Some points, each followed by its number:
  0.07  -1.18  -0.45  0.59  1.08  0.61  1.72  -1.20 0
  0.56  -0.10  -0.80  1.45  -0.66  0.12  0.56  -0.40 1
  0.24  -1.30  0.49  0.40  -0.83  0.48  0.80  0.25 2
  1.09  -0.35  -0.97  0.63  0.19  1.25  0.05  -1.89 3
  0.39  2.18  -1.98  1.44  -0.93  0.15  -1.25  0.91 4
  0.93  -0.41  0.55  -1.80  0.62  0.90  0.01  -0.65 5
  1.04  -1.18  0.91  1.73  -0.77  0.21  -1.00  0.33 6
  0.01  -0.29  0.09  0.59  -0.57  -0.38  0.65  -0.33 7
  -1.10  -0.25  1.08  -1.03  1.72  -0.72  2.88  -2.63 8
  -0.43  -0.41  0.22  -0.47  0.01  -0.43  0.71  1.23 9
  -1.21  1.37  -0.06  -0.22  -0.19  0.03  -0.33  1.18 10
  1.17  -1.17  1.92  -1.60  -0.07  1.33  0.96  -2.24 11
  -1.52  -0.59  1.01  -0.34  0.99  0.14  -0.07  0.65 12
  -0.68  0.06  0.02  2.14  -0.22  0.04  -2.02  -0.11 13
  1.10  -0.28  0.76  -2.04  0.31  1.28  -0.37  -0.83 14
  1.04  0.35  -1.46  1.97  0.10  0.14  -1.47  -0.98 15
  -1.27  -0.83  0.87  -1.88  0.95  0.32  2.03  -0.22 16
  -1.35  0.95  0.31  -2.81  1.53  -0.40  1.37  -1.20 17
  0.31  -1.16  -0.25  0.73  0.69  0.46  1.39  -1.10 18
  -1.03  0.65  0.54  -0.98  -0.22  -0.06  -1.34  1.58 19
  -0.47  -0.44  -0.02  0.00  -0.01  -0.36  0.62  1.05 20
  1.89  0.45  -1.82  2.30  0.13  0.59  -1.83  -1.95 21
  -0.52  0.57  1.05  -2.64  0.92  0.30  -1.12  1.24 22
New points follow, each followed by the number of its nearest point above.
  -2.20  -1.21  0.63  -0.26  1.36  0.95  0.45  1.36 12
  -1.84  -0.66  1.26  -0.83  1.21  1.12  -0.93  1.39 12
  -1.11  0.95  0.39  -2.83  1.31  -0.39  1.32  -1.16 17
  0.57  0.18  -0.64  1.47  -0.37  -0.50  0.50  -0.30 1
  -1.35  0.12  -0.39  0.78  0.56  -0.72  1.21  -0.87 7
  3.44  -0.62  -0.51  -0.14  -1.54  1.23  -0.88  -0.91 3
  0.19  -0.73  -0.04  0.38  -0.64  -0.29  0.90  -0.14 7
  -1.10  1.58  -0.03  -0.38  -0.33  0.22  -0.64  1.49 10
  0.54  -0.15  -0.95  1.35  -0.68  -0.11  0.74  -0.20 1
  0.46  -0.02  0.34  0.57  -0.92  -0.38  0.14  -0.31 7
  1.27  0.21  -0.16  0.43  0.60  -0.34  0.20  -1.86 3
  0.56  0.27  -1.95  2.60  -0.08  0.12  -0.99  -0.46 15
  1.61  0.15  1.42  -0.14  -0.12  -1.18  -0.59  -0.93 7
  2.15  0.40  -1.47  1.67  0.42  0.97  -1.21  -2.30 21
  1.72  -0.57  0.70  1.93  -1.52  -0.72  -0.76  -0.32 6
  -0.13  1.45  -1.65  2.06  -0.51  -0.44  -0.32  0.46 4
  1.42  -0.76  1.03  0.54  0.59  -0.72  0.84  -2.72 18
  -0.96  -0.63  0.94  -0.69  0.86  1.13  -1.03  1.05 12
  0.91  -0.67  0.90  0.60  0.64  -0.51  0.71  -2.24 18
  -0.42  0.54  1.32  -3.22  1.22  0.54  -1.25  1.28 22
  2.23  -1.52  1.94  -0.63  0.18  0.92  -0.02  -2.69 11
  -0.30  -0.17  -1.36  1.92  0.09  0.15  -0.39  0.32 1
  2.12  -1.05  1.98  -0.30  0.58  0.08  0.27  -3.04 11
  -0.52  1.39  -0.56  0.12  -1.53  -0.12  -0.13  0.72 10
  0.04  -0.40  0.40  0.22  -0.24  -0.05  1.13  -0.64 7
  -2.52  1.94  -0.16  -0.92  0.86  -0.29  -0.68  -0.10 10
  0.52  0.45  1.54  -1.97  0.61  0.22  -1.55  0.31 22
  1.78  0.04  -1.84  0.70  -0.61  -0.67  0.56  -0.01 1
  -1.67  0.96  0.71  -3.35  1.75  0.98  -1.12  2.57 22
  0.75  -0.91  1.48  -1.23  0.02  1.21  0.81  -1.85 11
  -0.62  -0.58  2.07  -2.62  0.70  0.75  -0.10  0.89 22
